One turn sends every row of this set to another row. A few are shown first. Where does it send the rows asked after them?
satu: [ 18.1,  34.2,   6.0,  -7.7,   2.0,  -3.0,  14.1,  -1.5, -40.2,  -0.1,
  13.1,   7.8,  13.6,   7.5,   5.8,  -0.4, -11.1,  16.0,  14.7, -26.8,
 -13.6,  -8.6,  20.8,   8.6]
Fug: [-21.4,  -8.5,  15.0, -22.1,   0.4,   8.8,  26.1,  39.3,   5.3, -33.8,
   3.8, -22.4,  -8.7,   8.6,   6.4,  -1.5,   3.2,  -4.2, -21.8, -11.5,
 -20.6, -14.1,   1.6,   8.4]
Nebe: [  9.6,  29.0,  12.3, -14.8,  -7.8, -12.7,  24.0,  -1.0, -26.1, -12.0,
  31.8,  -4.2,  -1.1,   5.1,   7.7,   9.7,  -6.9,   7.8,  17.4, -15.2,
 -28.4, -11.0,  24.0,   6.7]
zarig: [ 37.8, -19.8,   8.7, -17.5, -16.5,  -8.5,  -4.3,  -5.0,  22.7,  -7.2,
 -17.2,  20.2,  28.4, -16.1,   8.2,   9.5,   7.9,  12.5,  24.6,  -1.8,
 -19.5,  -6.6,  12.0, -11.2]
piziz: [ 39.1,  13.3,   8.8,  16.3,  -8.3,  12.3, -17.4,  11.9,  -1.0,  11.8,
   0.0,  19.9,  -6.3,   0.3,   5.2, -16.1,  -6.0,  12.0,   4.5,  16.9,
  11.9,  15.9,  24.6,   8.3]
pidib: [ 22.0,   4.0,  28.5, -23.4, -16.1,  -9.7,  -7.7,  25.7,  -2.3,  -4.3,
   5.4,  -6.8,  17.5, -10.0, -18.6,  -2.4,  -0.5,   7.9, -21.8, -31.1,
 -20.2, -17.6,  -4.6, -25.3]
nomel: [ 20.4,  -6.2,   8.4, -25.7, -26.8,   4.2,  -4.4,  20.6,   3.4, -23.7,
  -7.1,  -6.9,  12.5,  -8.7, -12.9, -23.1,  -9.7,   7.7, -35.9, -15.3,
 -25.9, -28.7,   8.3, -13.7]
ruf: [ 20.3,  25.5,   0.9,  -8.3, -22.3, -18.9,  21.1,  -4.4, -33.5,  -4.3,
  25.3,   4.6,   1.7, -13.0,  10.2,  14.7, -10.8,  13.2,  19.5, -11.1,
 -20.5,   0.5,   9.0,  12.6]
mep: [  3.5, -21.4, -37.1,   9.4,  12.9,  15.9,  12.6,   1.3,  -4.6, -22.1,
 -10.6,   2.8, -16.8,   7.4,   1.5,   9.7,  -7.5, -13.2, -13.5,  25.5,
   3.9,  -4.0,   4.0, -10.0]
Ramep: [  3.5, -22.9, -16.4,   2.0,  12.9,   2.6,  -6.1,   8.8,  -1.7,  -6.8,
 -14.9,  -5.6, -28.7,   1.1,  -4.9,  15.0, -10.0, -21.9,   2.4,  41.6,
  -1.4,   3.1,  14.7,   4.1]
Lib: [-11.4,  -2.9,  27.5, -19.1,   6.1,  -4.9,  12.7,  -1.6, -30.3,  -7.8,
 -25.1, -40.6,   7.4,   4.7,   1.5,  17.3, -13.5, -12.1, -16.4,   4.7,
  16.9,  17.8,   7.7,  -4.9]
punu: [ 12.1, -24.8, -33.6,  -0.9,  17.7,   8.7,   7.5,  14.9,   7.5, -17.9,
 -19.3,   9.6, -10.4,   3.1,  -7.3,  12.8,  -9.8, -13.5,  12.5,  25.9,
   6.0,  -4.1,  12.7,  -7.6]
Rufo: [  7.1, -15.6,  30.4, -10.2,   3.1,  -8.4,  19.6,   1.8,  20.6, -20.8,
 -29.3,  -1.7,   5.2, -23.1,  37.4,   5.7,  15.6,  -6.9,   8.4,  -0.8,
 -13.0,   8.0, -14.4,  18.4]
taz: [  2.0,  -9.6,  23.5, -31.9,   2.9,   6.6,  27.9,  26.8,   3.1, -35.0,
  -4.6,  -2.6, -13.2, -13.1,  14.8,  -6.0,  14.8,  15.7, -35.6,  -6.4,
 -22.4, -10.0,   7.4,  23.5]
Nid: [-21.7,  -4.0,  11.6, -21.2,  21.0, -15.4,   5.9,  -6.1, -44.7,   2.8,
 -13.7, -30.0,   1.5,   3.9,  -4.1,  12.0, -16.5,  -9.5, -14.2,  -1.7,
  -1.1,   2.3,   5.9,   3.0]
gire: [ -4.1, -19.8,  20.9, -13.8,   0.7,   4.2,  13.5,  -0.2,  37.5, -24.7,
 -33.0,  -4.8,  10.3,  -0.1,  26.5,  -2.0,   2.6,   3.9,  -4.0,  18.2,
  -0.7,  15.5,   3.6,  26.1]
dege: [ -7.8,   2.2,  10.3, -19.5,  -8.7,   0.0,  14.2,  -3.5, -46.9,   0.7,
 -10.7, -37.2,   8.1,  -1.4,   3.0,  10.6,  -8.1, -13.6, -19.4,   3.9,
  10.7,  15.8,  -8.9, -15.1]
volu: [ 23.0, -22.9,   8.5,  -5.7, -27.2,  -6.8,  -8.9,   3.1,  15.1, -10.8,
 -24.8,  -4.2,  28.2, -19.8,  15.0, -10.8,  -1.5, -12.5,  17.3, -10.5,
 -19.8, -15.4,  -3.1, -22.7]
Kol: [ 25.7,   9.6,  13.0,   3.9,  -0.1,  -8.3, -18.6,   8.8,   9.7,  17.6,
  11.8,  20.6,   1.5,  -6.5,  -3.7, -29.9,  -7.9,  24.7,  -9.6,   7.3,
  12.9,  14.3,  14.0,   2.2]
lese: [ 23.0,  -3.9,   2.4,  20.5,  -6.0,  -8.4, -10.0,  -0.9,   3.3,   6.3,
   6.7,  23.4,  -6.5, -13.2,  10.9, -16.5, -11.4,  32.0, -16.7,  11.4,
  17.4,  18.8,  14.7,  14.6]

gire moves to Fug
Rufo moves to taz
Ramep moves to Nid
And these:
dege moves to ruf
Lib moves to Nebe

